In the rows, zero is written as 128.
A state moves one step at a time under one of 6 hidden systems, and each row is a state written as 26 numbers. Each run below is a few steps of one system.
k57, seq 1 (8 x 26):
[[122 157 139 148 138 192 138 159 121 173 151 142 136 175 185 122  94 134
  131 141 136 142  99  85  94 178]
 [141  78  96 120 154  98 165 121 124  86 103 124 134 111  86 127 135 108
  199  84  94 170 109 134 161 119]
 [147 154 116 118 105  59  85 148 139 139 130 139 114 128 144 158 167 126
   93 176 142  69 155 178 100 122]
 [102 157 157 129 105 223 123 110 135 169 157 113 108 172 144 127 143 131
  121 113 102 183 137  94 133 127]
 [144  88 128 142 124  78 168  93  95 105  87 104 119  93  66 123  92 153
  156  85 131 101 112 101 137 129]
 [147 153  99 141 151 103 103 187 126 143 139 157 136 152 197 140 125 124
  127 183 154  90 107 143  91 175]
 [117 118 127 100 127 172 143 123 151 131 147 122 124 148 117 135 175  94
  169  97  77 218 137 144 151 104]
 [146 128 141 137  82  55 115  87 123 121  97 112 106 108  68 142 134 145
   94 113 129  65 163 132 127 106]]
k523, seq 2:
[[129 127 102 112 120  51 108 135 137 100 120 119 115  97  96 167 174 107
  143 138 138 110 165 184 168  86]
 [132 139 157  97  81 153 100  90 133 178 153 122  96 151 135 130 176 159
   70 156  91 121 156 147  83 125]
 [150 136 132 178 110 137 147  96  99 145  95 109 104 166 114 125  88 158
  146  86 111 115 106  50 120 164]
 [131 104  76 127 159  57 144 162 105 119 136 149 151 122 123 167 109 153
  192 149 163  96 132 142 141 162]
 [157 130 120  85 122 106 124 155 154 148 137 137 113 142 155 139 200  82
  131 148  82 158 121 191  84 116]
 [144 158 160 157  73 108 111  80 135 126  86  94  85 134  83 131 145 111
   93  83 101 112 150 107 135  93]
 [111 122 109 140 123 122 107  95  96 147 152 138 127 144 116 155 107 220
  130 159 156  78 166  97 141 169]
 [161 102 103 107 153 126 170 158 104 163 135 135 121 153 165 131 130 135
  185 139 100 153  74 128  75 181]]
k120, seq 3:
[[115 122 123 163 139 168 154 102  85 137 121  96 108 139 123 135  83 175
  174 102 141 133 108  56 155 159]
 [156  93  71 117 174  68 133 167 110 111 124 158 145 118 154 136 128 142
  169 169 136 101  95 159 105 170]
 [150 172 132 123  97  96 104 155 166 137 114 117 100 147 140 153 191  53
  118 123 100 145 139 168 121  92]
 [ 95 114 167 105  86 144 142  68 119 144 146  96 116 104  60 139 133 161
  112  97 131 135 177 122 160  85]
 [141 102 127 142 139 150 122  96 103 141 132 159 143 149 138  92  90 203
  100 150 115  92 112  91  80 187]
 [161 150  94 164 150 115 143 177 117 129  97 110 101 154 174 148 123  86
  193 115 125 143  76 102 129 160]
 [121 114 104  97 126  55 130 146 136 110 134 122 130  92  93 172 167 108
  161 134 144 123 162 187 162  89]
 [130 136 165 103  86 151  91  83 150 151 144 138 120 143 116 110 170 144
   48 143  87 121 167 149  92 110]]
k973, seq 4 (8 x 26):
[[ 81 104 150  89 132 141 170 136 100 164 179 122 157  90 112 142  88 177
  133 148 191 115 147 137 132 127]
 [144 107 128 141 154 173 114 111 155  98 121 181 171 161 138  62 114 121
   99 116  69 164 106 113 100 153]
 [113 160 143 149 134 121 103 154 137  85 103  85 108  70 144 124 124  84
   97 133 185 103 120 144 175  75]
 [ 83  96 145  84 122 161 144 100 119 162 190 153 165 120  97 133 115 192
  114 148 144 130 173 140 125 129]
 [157 121 141 151 147 183 114 107 139  95  93 127 119 133 159  58 124 110
   89 114  77 153  71 104 101 138]
 [ 94 152 147 144 135 112 141 166 121 112 124  99 138  71 126 140  83 106
  120 127 218  94 129 130 172  94]
 [100  86 119  95 149 169 119 100 142 128 181 187 183 146 113 108 130 179
  118 148 102 155 165 144 127 145]
 [156 141 156 141 130 156 105 121 143  92  86  99  97  98 157  72 144  81
   68 124 105 130  79 135 109 100]]
k973, seq 5 (8 x 26):
[[102 143 155 127 127 159  69 110 155  98 142 141 140 102 142  94 138 134
   39 164 147 103 158 155 138  96]
 [ 88 120 184 105 118 215 146  94 118 142 153  85 113  90 125  97 117 149
   90 121 142 154 124 115 137  95]
 [120  88 146 146 162 156 154 112 110  93 114 138 164  90 120  67  58 155
  106 117 148 114  85  97 119 142]
 [ 95 144 128 149 170 164  98 170 153  89 146 168 180 113 170  95  92 105
   94 159 174 125 124 138 152 124]
 [ 90 109 161  86 132 166 119 113 158 103 157 137 158  85 108  94 146 110
   80 131 126 162 155 175 149  71]
 [118 114 171 134 116 169 107  69 117 111 120 113 120  92 114  76 108 170
   47 132 130  97 128 112 117 110]
 [ 92 134 154 143 155 210 143 139 112 127 144 107 135 103 165 100  73 143
  112 134 181 133  95  90 145 134]
 [104  87 134 114 174 146 154 147 146  83 138 167 202  89 119  78  86 110
  120 124 148 153 110 147 137 114]]
k900, seq 6 (8 x 26):
[[106  94 122  77 124 167 120  91 123 160 188 150 136 142 119 134 161 197
  123 162 100 144 165 150 114 141]
 [160 121 139 148 153 159 151 137 120 101  83  96 104 106 160  81 114  87
  130 106 109 153  45 108 107 131]
 [ 98 155 122 157 123  76 126 154 128 122 136 140 158 125 100 168  82 128
  140 124 200  85 171 118 175 122]
 [122 102 117  78 133 158 100 104 151 129 163 152 133 141 133 124 196 140
  117 157  72 170 158 180 117 117]
 [164 150 167 150 111 128 157 137 114 142  80  77  84 111 149 104 111  90
  106 100 127 114  65 102  86 121]
 [ 85 126 120 150 128 122 124 111 112 131 156 144 160 134  90 156  82 186
  136 128 178  96 180  95 175 143]
 [136  91  94  89 169 156 112 131 141  98 143 136 119 113 160 110 189 118
  150 156  82 181 107 178 132 122]
 [151 172 171 148 102  92 161 174 135 151  95 113 128 124 136 123  95  61
  102 101 159 105  98 120  90 114]]
k57, seq 7 (8 x 26):
[[118  65 142  82 159 160 159 107 133 113 152 162 179 102 112  70 114 148
  108 131 102 159 110 152  95 129]
 [134 161 147 157 131  96 112 163 162  80  89 131 147  99 133 104 110  51
   82 112 156 110 116 143 141  87]
 [ 68 138 118 123 144 174  97 127 128 124 179 131 141 117 138 153 128 164
  130 162 178 131 175 132 194 117]
 [125  70 165  91 138 157 151  86 126 115 130 140 156  89 102  62 113 156
   75 127 105 134 109 145  88 116]
 [122 169 148 171 139 112 127 179 147  96 100 131 153 105 148 110  79  62
   98 115 182 106 107 120 147 109]
 [ 78 105  96 111 166 161 106 129 130 100 177 150 159 115 131 143 133 163
  157 160 154 149 164 147 194 126]
 [135  91 169  86 124 135 133 101 142 114 127 135 143  82 107  69 140 125
   56 135 106 125 116 171  81  94]
 [101 186 162 176 123 143 120 164 148 117 117 122 147 121 139 122  77  81
   92 107 190 114 132 100 160 104]]
k523, seq 8, 8 rows:
[[164  88 119 127 125 125 131  78 141 113 107 164 143 165  92  92 142 143
  126  95  40 155 123 116  94 148]
 [148 154 113 166 129  79 107 146  99 114  89  85  81  94 153 148 117 135
  126 149 179  56 105 117 138 134]
 [106 137 123  90 105 127 150 145 136 191 185 149 146 174 114 184 153 134
  171 132 121 163 178 146 125 137]
 [181  87 118 135 130 104 120  84 130  89  81 140 117 128 106  80 148 130
  111 107  54 124  96 127  92 136]
 [124 182 128 159 106  89 111 157 108 150 117  90  86 119 150 177 118 129
  127 150 194  65 138 116 148 127]
 [116 104 112  90 117 137 149 112 134 170 176 162 150 178  98 157 155 157
  175 120  81 178 167 138 120 150]
 [187 104 122 145 136  83 123 110 117  93  66 118 103 103 130  85 129 123
  105 124  95  90  72 129  83 138]
 [110 193 125 149  98  96 114 167 127 166 143 109 108 149 139 201 132 115
  148 140 183 102 167 122 159 125]]
k120, seq 9, 8 rows:
[[ 85 140 173 127 139 208 120 129 131 118 148 103 132  81 157  90 103 126
   69 141 173 133 117 127 149  95]
 [ 93 125 139 128 166 176 156 169 137 131 161 167 196 132 149 101  66 117
  126 130 164 153 114 113 127 145]
 [119 134 113 155 179 145 102 164 159  56 111 150 163 108 160  89 114  71
  118 130 143 147 101 140 166 111]
 [ 84 152 160 104 138 164 123 167 146 124 158 110 136  78 158 126 128  91
   93 155 188 138 133 167 154  79]
 [ 84 124 162 116 139 190 136 136 163 124 167 173 197 134 122  90  97 112
   89 119 132 169 148 132 130 111]
 [111 131 143 168 168 185 114 136 137  71 109 129 150  98 156  70  79 108
   95 121 153 130  89  99 157 121]
 [ 89 147 128 124 169 156 134 196 132 123 160 133 156  99 179 133  99 105
  135 163 200 134 114 145 154 123]
 [102 126 136 110 155 156 121 161 179  96 150 173 188 124 136  96 134  71
  107 129 121 178 136 169 140  96]]
k900, seq 10 (8 x 26):
[[117 134 161 113 108 180 131 101 154 116 123  96 104 115 111 108 168  84
  112  89  89 191 132 137 153  71]
 [130 122 156 125 116  93 137 119  97 128 110  90 105  62 118 121 101 155
   84 149 185  54 114 136 112 113]
 [ 77 137 135 119 149 218 111 133 131 144 186 148 157 141 166 119 116 159
  119 160 151 157 147 117 149 140]
 [125 108 143 111 142 133 155 133 138  83 103  88 113  72 111 106 142  68
  144  92 124 171  98 153 160  71]
 [115 152 158 129 110  95 107 147 135 136 139 142 149  99 131 126 104 133
   55 163 187  58 152 152 109 113]
 [ 92 140 151 109 113 227 111  96 135 152 168 108 106 142 141 125 163 145
  115 132 107 183 150 120 152 110]
 [136  93 150 113 144 116 175 125 101 100  96  76 108  43 115 100 104 118
  130 112 157 115  76 135 128  98]
 [ 85 152 133 140 147 148  96 161 146 120 164 167 181 127 155 121  90 137
   83 169 189  98 156 134 146 135]]
k588, seq 11, 8 rows:
[[127  98 131 136 174 207 137 117 118 101 121 125 134 111 161  68 102 138
  125 126 111 165  68  99 125 148]
 [107 126 124 137 164  99 166 190 128 110 133 150 185 102 134 127  65  98
  155 126 194 120 112 133 140 131]
 [ 86 145 132 118 138 153  79 137 170  93 155 149 157 110 133 122 153 102
   89 149 146 143 177 171 177  83]
 [105 123 180 127 120 190 146  91 117 117 117  69  99  77 115  90 112 127
   92  98 139 146 107 108 147  84]
 [ 99 117 143 151 144 150 148 127 115 133 147 162 186 136 116 106  44 172
  115 126 169 106 131  80 123 162]
 [112 109  89 129 194 164  99 156 148  72 144 163 163 119 173 100 132 114
  142 159 128 161 109 149 159 136]
 [106 134 164 105 132 128 164 167 136 116 126  92 133  62 127 120 117  68
  119 112 178 143 109 160 145  68]
 [ 81 155 169 148 101 162 104 104 149 126 149 146 162 132  96 117  95 142
   67 115 158 115 184 108 159 105]]
k588, seq 12 (8 x 26):
[[ 89 123 108 111 168 163 123 166 117 143 181 151 162 120 175 138 104 164
  139 185 181 122 132 140 138 156]
 [120 118 144 106 149 158 144 149 170  96 129 146 163 114 129  88 140  56
  120 103 100 197 111 158 134  87]
 [109 152 156 165 116 106 120 126 126  93 100 100 127  81 100 121  85 116
   90 108 189  79 138 110 170  90]
 [ 77 124 133 112 138 209 108 101 118 149 186 136 139 130 144 127 121 191
  112 164 147 138 157 116 152 141]
 [140  85 137 120 170 164 167 133 134  96 112 143 162 108 131  64  99 102
  132 102 100 173  68 123 107 131]
 [108 162 123 163 148  90 121 184 135  99 120 138 162 103 140 137  79  97
  123 135 206  88 132 130 163 120]
 [ 75 131 138  96 129 191 100 111 147 124 177 122 131 113 129 134 164 136
  110 146 135 167 175 159 178  86]
 [131  99 180 129 128 165 164  96 120 111 102 107 134  87 103  61  87 125
   85  90 120 137  86 104 104 108]]

Name the system that made each run.
seq 13, 2 rows:
[[159 150 146 160 131 154 150 153 145 127  92 124 124 158 154  95 111  62
  130  85  93 168  76  96  99 136]
 [115 128  82 139 136  69 124 141 115 108 125 114 113 116 102 190 141 132
  199 123 156 116 158 138 197 119]]

k57
seq 14, 2 rows:
[[128 156 149 117  90 118  71 102 154 120 125 113  95 116 120 133 186 114
   62 146 115 108 169 169 135  80]
 [101 124 176 110  95 194 166  88 109 186 159 102 117 141 107 125 109 171
  119 107 125 151 139  90 111 130]]

k120
seq 15 (2 x 26):
[[ 76 112 147 119 143 165 118 113 157 100 162 171 195 115  96  98 100 137
   88 124 146 146 174 138 164 102]
 [121 132 148 148 160 207 106 133 132 101 122 128 135 111 183  64 100 125
   74 147 139 133  81 111 119 135]]

k120
seq 16:
[[149 163 115 139 144 126  79 177 164 117 124 164 137 155 194 110 152  81
   90 167 118 121 113 159  97 140]
 [114 147 134 134 108 126 152 130 124 132 117  71  89 116  98 171 149  87
  180  80 136 164 137 118 188  84]]

k588
seq 17 (2 x 26):
[[170 138 136 122 118  61 115 155 156 109  92 134 122 108 134 112 156  66
   86 135 116 102 112 177  87 101]
 [ 92 171 147 139  77 137 108 100 128 169 157 111 111 158  96 179 135 155
  119 116 148 117 200 103 166 112]]

k973
seq 18 (2 x 26):
[[122 154 117 118 123 175 103 133 158 133 147 124 103 168 150 144 192  86
  151 120  81 197 144 143 154 108]
 [150  95 153 123 103  71 173  93 105 117  90  93 110  81  61 122 110 135
  126  85 129  99 116 121 118 104]]

k588
seq 19:
[[ 95 145 115 116 126  78 128 172 128 151 165 148 159 122 125 181 115 134
  141 159 196  93 175 157 148 126]
 [149 107 121  99 131 168 115 105 149 133 139 148 122 163 143 104 186 121
  125 130  43 187 120 150  95 133]]

k523
seq 20 (2 x 26):
[[122 129 165 141 127 132 171 144  96 162 130 123 148 116 134 114  49 157
  107 129 184  87 101  89  88 155]
 [134 106  84 146 190 132 136 166 143  82 123 174 177 142 152 106 105 103
  177 122 115 164  95 123 146 157]]

k57
seq 21:
[[132  89  85 114 170  71 137 158 147  77 126 177 183 112 107 127 128 102
  169 129 124 141 133 171 149 125]
 [132 169 158 127 103 137  73 125 157 118 117 107  95 111 154 116 172  93
   50 152 129 111 139 163 123  80]]

k120
seq 22, 2 rows:
[[157 161 148 135 123 171 124 152 127 143 106  82  72 130 190 111 160  80
  111 131 108 148  71 127  96 122]
 [104 130 125 126 104  89 176 132 116 157 144 118 140 143  67 189 109 131
  191  86 151 144 170 111 168 120]]

k57
seq 23:
[[106 116 151 106 130 170 190 142  98 191 170 123 146 138 134 135  81 164
  160 129 154 146 111  99  97 160]
 [157 112  82 163 166  79 117 148 149  66  92 184 173 147 122 105 108  99
  148 114 102 128 110 124 134 154]]

k120
seq 24, 2 rows:
[[161 129 105 145 123  84  77 101 112  92  87  91  65  96 139 132 166 144
  108 156 126  72 119 146 138 120]
 [106 157 161 100 105 171 166 159 115 214 178 111 122 151 158 158 122 136
  139 144 156 145 129 121  93 143]]

k57
seq 25 (2 x 26):
[[ 78 171 165 143 106 140 123 146 156 122 145 126 156 114 102 139 102  90
   97 106 181 131 176 128 180  79]
 [ 94  99 144 127 139 195 104  64 123  93 141 122 132  97 105  88 121 182
   87 130 125 137 144 112 164 109]]

k588
